Each row is where one point has got to under a steady rotation. How many steps took it there?
The counts run from 0 to 923.
[ 3.30  0.62 -1.09 -2.77 -0.59  2.69  1.71 -0.63  0.00  1.22 -3.19  1.42
 -3.80  0.22  0.39 -2.15  4.09 -0.92 -2.90  1.31 -3.40  1.03 -0.93 -2.03
  1.87  0.14 -2.44  0.59 -0.99  3.40  3.57 -2.64  1.33 -2.49 -3.19 -0.81
  0.90  0.22 -1.06  1.70 -0.52  0.42  0.51  2.69  2.12  2.77 -0.65 -0.42
 -2.06]
568
[-0.28  0.89 -0.45 -1.94  2.12 -2.63  0.20 -1.17  0.16  1.16 -2.37 -3.79
 -2.90 -1.96  2.55  1.13  3.07 -1.88 -0.86 -0.65  2.29  0.59  0.32 -0.27
  0.71 -0.93  0.94  0.48  2.60  0.64 -1.26  1.53  2.37 -1.66 -0.44 -2.04
 -2.13  0.68 -1.53 -1.07  1.24  2.05 -2.54  6.38  1.32  1.42 -5.58  0.94
 -0.47]
923
[ 4.22 -1.18  0.96 -1.50 -0.65  2.58 -1.60 -1.26 -0.13 -1.12 -0.35 -0.39
 -2.93  2.84 -0.78  3.56  4.08  1.59 -0.10 -0.73 -1.57  2.65 -0.37 -1.05
  0.80  2.05 -0.16  0.76  0.09  1.34  1.93  1.35  2.49 -0.05  0.25 -3.05
 -2.38 -3.36 -0.39 -0.27  2.16  1.16 -0.33  6.53  0.57  1.24 -0.41 -2.16
 -1.31]
889
[-1.00  2.80  2.08 -0.14 -1.96  2.83  2.64 -0.75  0.70  0.97 -4.40 -3.18
 -2.80 -2.10  0.05  0.60  3.79 -3.46  0.33 -1.24 -2.75  0.42 -0.32  1.91
  1.27  1.08 -2.73  2.41  0.01  1.27  2.30 -0.15  3.94 -4.06 -1.79 -0.36
 -0.35 -1.33 -0.54  1.35 -2.45  1.34 -0.46  3.12  0.57  0.50 -1.74 -0.01
  0.34]
752
[ 1.74  1.40  0.81  0.80  1.13 -1.58 -0.02  0.52  0.15  0.95 -3.35 -2.64
 -1.45  0.40  2.94 -0.09  3.33 -2.14  0.14 -1.71 -2.39  2.58 -2.12  1.18
 -0.85  2.47 -0.45  3.54  1.17 -0.67  2.42 -0.67  2.90  1.11  1.01  1.25
 -1.60  0.90  3.42 -1.09 -2.56 -1.34  2.35  5.57 -0.84  3.75 -0.33 -1.28
 -1.64]
448
[ 1.35  2.95 -0.08  1.25 -2.49  1.80 -0.58  0.80  0.10  2.53 -1.74  0.08
 -2.20 -0.47 -0.62 -0.23  3.50 -4.15 -0.38 -4.10 -1.00  4.56  0.39  0.70
 -0.83  3.43  1.32  4.35 -0.04 -1.42 -0.50  1.80  1.43 -0.66  3.24 -1.31
 -2.54 -0.78 -0.48 -0.80 -0.93 -1.33 -0.72  0.76 -2.54  1.66 -0.54 -2.98
  2.85]
844
[ 2.79  0.93 -0.76  0.62  0.28  0.57  2.12 -0.35 -2.32  0.71 -4.56  0.92
 -2.32 -0.12  1.20 -0.91  4.48 -5.71 -1.16 -1.66 -4.27  0.61  1.66 -2.62
  1.81 -1.19  2.35  2.47  1.25  1.18  0.55 -1.23 -1.20 -2.33 -0.72 -0.27
 -1.10  1.05 -1.51 -0.82 -3.38 -0.79 -1.03  2.44 -1.08  1.83  0.13 -2.69
  1.26]
356
[ 1.85  1.29 -2.64 -1.34  1.62 -0.11  0.53  1.35 -1.41  0.30 -1.94 -3.10
 -2.33  0.84  0.19  2.80  1.68 -1.45 -3.26 -1.79  1.89  2.76  1.98  0.92
  0.08 -4.19  0.56 -1.70  0.82  0.88 -2.63  0.68  2.94 -4.46  1.70 -3.23
 -2.12  1.11 -2.46 -1.17  1.44  2.19 -1.35  3.80  0.40  1.76 -0.37 -2.14
 -1.32]
914
[-0.09  0.60 -0.66 -2.01  2.03 -2.35  0.10 -1.12  0.02  1.03 -2.09 -4.09
 -2.99 -1.81  2.35  1.62  2.96 -1.78 -1.16 -0.74  2.37  0.41  0.65  0.24
  0.76 -1.45  1.29  0.35  2.51  0.79 -1.61  1.11  2.11 -2.14 -0.48 -2.16
 -2.27  0.48 -1.76 -0.91  1.45  2.25 -2.54  6.44  1.34  1.73 -5.01  0.47
 -0.46]
922
[ 1.95  1.38  1.17  1.21 -2.92  2.81 -0.24  0.45 -1.36  2.34 -0.88  0.17
 -2.65 -0.68 -0.77  0.61  3.30 -2.97 -0.13 -4.03 -1.01  4.75  1.65  1.73
 -0.60  2.39  2.79  4.39  0.14 -1.42 -0.45  0.89  1.23 -0.49  3.58 -0.74
 -2.55 -0.75 -1.28 -0.99 -1.32 -1.01 -1.46  0.76 -2.24  1.18 -0.86 -3.05
  3.12]
847
[ 0.82  0.96  1.04 -4.17 -0.41  2.92  2.24  0.46  0.98  1.44 -3.04 -0.70
 -1.64 -0.97  2.07 -2.56  1.58 -2.69 -1.83 -1.91  0.29  2.42  1.06  2.08
  2.93 -2.87 -1.98  0.29  0.35  0.79  1.28 -1.45  2.91 -3.44 -0.71  2.58
  0.34  3.44 -1.24 -0.90 -1.60  1.33 -0.94  3.51  2.21  2.46 -1.85 -2.01
 -1.87]
42
[-1.31  2.30 -1.38 -1.42  0.23  3.05  0.61 -1.07 -1.15  0.31 -3.08  1.01
 -0.91  1.71 -1.30  3.10  0.14 -0.46 -1.11 -1.62  2.02  5.54  3.17  1.38
  1.25 -0.66 -2.09  1.64 -1.31  0.79  0.44 -0.13 -0.63 -2.50  1.66 -2.61
  2.13  2.83 -2.54 -5.06 -0.88 -0.89 -1.88  3.36 -0.97 -2.49  1.54 -1.37
 -0.75]
293
[ 0.67  3.75 -4.25  0.98  0.72 -1.90  1.29  1.24 -1.87  0.46 -3.22 -1.17
 -2.59 -0.47  0.05  0.14  2.52 -2.79 -4.23 -0.34  0.45  5.32 -1.60 -1.32
 -1.48  0.99 -0.25  3.19 -0.43  0.53 -1.72  0.67  1.46 -2.50  0.51 -3.40
 -2.08  3.55 -3.11 -0.47  0.52 -1.70 -0.03  0.90 -1.02  0.58 -1.00  0.34
  0.02]
614
[ 1.57  1.48 -1.49  1.16 -0.36 -0.74  0.84 -0.18 -3.83  6.09 -1.71 -0.35
 -4.34 -2.81 -0.16  0.25  1.17 -0.84 -3.23 -0.89 -0.18  5.46  1.80  0.13
 -0.43  1.10  1.38  2.09 -0.35  0.14  1.27 -2.45 -0.86  0.03  2.49 -1.91
  3.11  0.90  0.88 -3.57 -0.77 -1.34 -0.44 -0.75 -0.58  0.96 -1.88  0.42
  0.65]
122
[ 2.25  0.97  0.03 -2.85 -1.05  2.05 -1.02 -0.04 -0.48 -2.82 -3.02  2.37
 -2.67  1.92 -3.78  2.32  4.51  0.49 -0.93 -1.05 -1.29  3.54  0.02 -0.46
  0.56  2.04  0.91  0.94 -1.77  3.66  1.73  0.40  0.90 -1.38  2.34 -0.58
 -2.10  2.09 -3.20 -1.10 -1.57 -1.31 -2.43  2.86 -2.02 -2.20  1.26 -1.99
  0.01]
589
[ 1.17 -0.59  1.43 -0.37 -2.40  3.08  3.03  0.65 -2.39  3.18 -3.41 -0.05
 -2.85 -1.87 -0.37  1.22  2.91 -2.75 -0.95 -1.86 -2.18  3.22  2.89  1.69
  1.88 -1.52  0.97  2.72 -0.34  1.27  2.29 -2.81  0.72 -4.22  1.05 -0.09
  2.93 -0.40  0.01 -0.89 -2.59  0.61 -1.93 -0.24 -0.59 -2.78 -1.28  0.40
  2.16]
553
[ 2.93 -3.06  1.40 -1.55 -3.11  3.49  0.23 -1.26 -1.21 -0.33 -1.13  0.82
 -3.99 -0.40 -0.03  0.93  5.02 -1.12 -0.80  0.62 -2.32  2.77  0.43 -1.69
  2.13  1.78  1.62  3.71 -0.17  2.48  2.18 -1.65  0.42 -1.72 -1.18 -1.92
 -0.93 -3.05 -1.70  1.16  1.34  0.76 -2.01  3.50  0.57 -1.41 -3.06  0.51
  0.66]
369
[-2.94 -1.30 -2.29 -0.93 -1.16  1.45 -1.78 -1.04  0.58  0.38 -3.46  0.10
 -4.01 -0.72 -1.19  0.15  3.84 -0.51 -1.90  2.19  0.63  4.68  0.04 -1.65
 -1.91  3.24  0.02  3.99 -0.96  3.02  0.26 -2.79 -1.49 -0.88  1.30 -3.15
 -0.70  0.78 -2.25 -0.29  1.74 -1.42 -1.19  4.16 -0.25 -0.49 -1.35  0.54
 -1.89]
801
[-0.81 -0.80  3.22 -0.75 -0.80  1.16  2.07  0.20 -0.70  0.93 -2.30 -3.37
 -2.62 -2.12  1.65  0.72  3.03 -1.52  1.31 -2.04  0.75  2.35  1.49  3.71
 -0.69 -0.12  1.44  3.88  3.03 -1.43  0.92 -0.48  3.46 -0.59  1.70  1.12
 -2.96  2.34 -1.01  0.02 -1.16  0.34 -1.45  5.02  0.06  0.29 -4.46  0.11
  0.54]
236
[ 5.10  0.76 -1.17  2.26  1.55 -0.95  2.07 -0.40 -4.23  0.36 -1.36 -0.63
 -1.62  2.59  3.14  2.77  3.47 -1.76 -0.66 -1.08 -4.07  1.06  0.69 -0.49
  0.67 -0.41  1.46  4.14  0.84  0.28  0.99 -0.87  0.94 -1.03 -1.87 -3.35
 -1.12 -1.46  0.41 -0.63 -2.45 -0.49  0.76  4.55 -0.95  1.74  0.47 -0.21
  0.71]
877
[ 1.89  0.60 -4.34 -4.51  1.38 -2.49 -1.30  0.95 -0.83  1.77 -0.91  2.65
 -2.45 -0.06  1.72 -0.92  2.34 -0.19 -4.18  0.01  2.53  4.32  0.06 -1.44
  0.83  0.06  2.01  2.29 -1.28  3.20 -0.75 -1.16 -0.60 -1.24  1.16 -1.70
  1.01  3.05 -1.70 -1.77  1.03 -0.40 -2.48  2.15 -0.18 -0.21 -3.34  1.83
 -0.09]
604
[ 1.02 -0.80  2.92 -2.80 -0.58  2.65  1.66 -0.57  0.19  2.22 -3.57  0.65
 -4.21 -0.89 -0.63  0.40  4.82  1.62  2.16 -0.60 -2.21  0.04  1.95  2.05
 -0.31  1.50 -0.12  2.10  0.74  2.21  5.25 -2.45  1.57  0.16  0.82  1.16
  1.18  0.66  0.58  0.86 -3.28  0.03 -1.13  4.00  0.16 -0.56 -2.62  0.64
  0.17]
762
[ 3.87 -1.76  0.69 -2.32 -0.74  2.53 -2.07 -0.67  0.43 -0.28  0.03 -0.08
 -3.23  2.71 -0.48  3.53  3.94  2.15  0.03 -0.96 -0.80  2.66 -0.11 -0.66
  0.65  1.85  0.26  1.00  0.00  1.41  1.84  0.94  2.17 -0.37  0.95 -3.22
 -1.70 -4.10  0.12 -0.09  2.86  1.71 -0.42  6.30  0.40  0.67 -1.09 -1.48
 -1.02]
891
[ 3.49  2.01  0.62 -1.89  0.55 -1.81 -0.44 -0.28 -0.96 -1.87 -1.77 -1.68
 -2.18  0.92 -1.56  5.42  2.83  1.33 -0.68 -1.99  0.49  3.50 -1.82  0.34
  1.56  2.04  0.17  0.09 -0.62  1.61  1.63  3.60  4.29 -1.28  1.76 -1.89
 -0.95 -0.32 -0.29 -2.30  0.41  1.12 -1.90  4.36 -1.19 -3.36 -1.99  0.72
  0.16]
199
[ 2.62  2.15  1.53 -1.72 -1.66 -0.93 -1.11 -0.60 -0.09  2.55 -0.50 -0.28
 -3.24 -1.86  0.13 -0.15  2.27  0.40 -1.44 -1.90  0.74  5.54 -3.28  0.15
  0.78  5.59 -0.54  2.99 -0.41 -0.41  2.97  2.07  3.23  2.10  1.37  0.45
 -0.82  0.54  1.10 -2.13  1.01 -0.77 -0.23  2.78  0.13  0.82 -4.19  0.41
  0.12]
633
[-2.34 -0.79 -2.20 -0.46 -0.94 -0.63 -2.34 -1.19 -0.56  0.91 -2.84 -0.06
 -3.44 -1.35 -0.46  1.96  3.19 -0.40 -1.93  1.56  0.69  5.05 -0.10 -0.41
 -1.17  3.77  1.17  4.43 -1.50  3.40  0.05 -3.01 -1.49 -0.99  1.90 -2.83
  0.98  0.26 -0.66 -1.95  0.58 -1.54 -1.89  3.21 -1.46 -2.00 -1.47  2.17
 -0.61]
805
[ 3.45  1.84 -3.30 -1.81  2.98 -0.97  0.62  2.19 -0.99  0.34 -3.13 -0.47
 -0.96  3.09 -0.07  3.62  1.67 -0.89 -2.35 -2.55  1.46  4.11  1.28 -0.78
  0.60 -3.41 -0.06 -1.86  0.33  0.38 -0.79  2.14  1.94 -2.81  2.85 -2.67
 -0.03  1.86 -0.42 -2.88  0.71  1.12 -0.34  3.38 -1.06 -0.96  0.71 -2.19
 -0.51]
908
[-1.23  0.48  0.79 -0.69  0.10  3.33  0.55 -2.91 -0.65  1.54 -2.52 -1.80
 -4.07  0.65 -2.17  3.86  1.55  2.49  0.35  0.21  1.53  3.46  1.94  0.37
 -0.82  1.62 -3.23  0.45  0.86  0.00  2.74  1.03  0.79  0.39  0.27 -3.98
  0.70 -0.23 -1.52 -2.78  2.26 -0.09 -0.55  5.97  1.42 -0.97 -1.42 -0.51
 -1.87]
501
[-0.31 -0.18  1.86 -1.06 -2.17  4.66  0.44 -1.50 -0.79 -1.63 -3.05 -0.53
 -2.31  0.93 -2.06  2.62  2.59  0.87 -0.37  0.31 -1.96  3.95  0.14  2.59
  0.71  1.94 -2.18  2.88 -2.02  2.77  3.50 -2.84  1.86 -2.41  0.29 -0.22
  0.46  0.56 -1.13 -1.30 -2.25 -1.06 -0.35  4.10 -0.28 -1.45  2.00 -0.59
 -2.49]
68
[ 1.56 -2.67  0.10 -0.13  0.38  1.83  0.54  0.35 -0.75  1.55 -1.39  0.84
 -1.16  2.76  4.01  0.87  3.60 -1.42  1.84 -1.53 -0.48  3.03  2.23 -0.32
 -0.68  0.54  1.71  6.00  2.61 -1.69  0.94 -0.80 -0.65  1.49  1.05 -1.76
 -1.49 -0.85  1.27 -0.57  0.47 -0.75  0.25  6.71 -0.59  0.41 -2.78 -0.50
  0.94]
670
[ 1.99  1.09  0.06  0.81  1.77 -2.10  1.02  0.79 -0.65  2.42 -2.63 -2.54
 -2.43 -0.12  3.70 -0.63  3.38 -1.28 -0.12 -1.08 -1.78  1.87 -1.36  1.32
 -1.73  1.68  0.03  3.71  1.86 -1.05  2.08 -1.28  2.75  1.54  0.66  0.43
 -1.62  1.78  2.96 -0.26 -2.27 -1.23  2.24  5.07 -0.40  4.24 -1.72 -0.01
 -1.12]
445
[ 4.83 -0.40 -2.56  0.12 -0.73  1.55  1.46  1.51 -2.09  3.43 -0.58  1.02
 -1.71  1.87  3.97 -0.97  2.10 -2.94 -2.96 -1.18 -1.77  5.05  0.00 -1.56
  1.54 -1.00 -0.53  4.25 -0.22 -0.99  0.98 -1.70  0.69 -1.85 -1.32 -2.78
  1.50 -2.21  1.57 -0.25  1.67  0.44  1.92  2.05  0.85  2.01 -1.43 -0.37
  0.06]
868
[ 1.33  3.24 -3.18 -1.01  3.95 -0.44  0.66 -0.37  0.90  2.06 -3.73 -1.02
 -2.82  3.33  0.55  2.67  2.81  1.07 -0.19 -0.75  0.48  0.84  0.72 -1.45
 -1.58 -0.12 -3.27 -0.81  1.33  0.21  1.28  2.30  1.61 -0.19 -0.04 -4.47
 -0.27  0.05  0.16 -0.78  1.23  0.57  1.27  6.45  0.61  2.10 -0.24 -1.21
 -1.63]
703
[ 0.38  2.50 -3.06 -0.15  3.06  0.03 -0.38  0.36  1.50  1.98 -4.31 -2.08
 -3.20  2.66 -0.60  3.20  3.32  0.17 -0.04 -0.69  0.33  1.19  0.98 -1.07
 -2.72  0.12 -2.53 -1.11  1.26  0.20  0.29  1.91  1.61 -0.68  1.67 -4.64
 -0.72 -0.95  0.64 -0.46  1.25  0.54  1.48  6.01  0.03  1.89  0.73 -1.92
 -1.69]
706
[ 1.63  1.33  2.08  0.03 -1.57  1.94 -1.14  0.68  1.41 -0.40 -2.06 -2.18
 -0.58  1.47  1.27  1.39  3.09 -2.06  0.99 -2.71 -2.00  4.08 -1.73  2.65
  0.40  2.99 -1.28  4.07 -0.59 -0.46  1.59  0.10  4.07 -0.90  1.92  1.11
 -1.80 -1.37  3.11 -0.93 -2.04 -0.14  1.54  5.15 -1.45  1.75  1.32 -2.52
 -1.05]
454
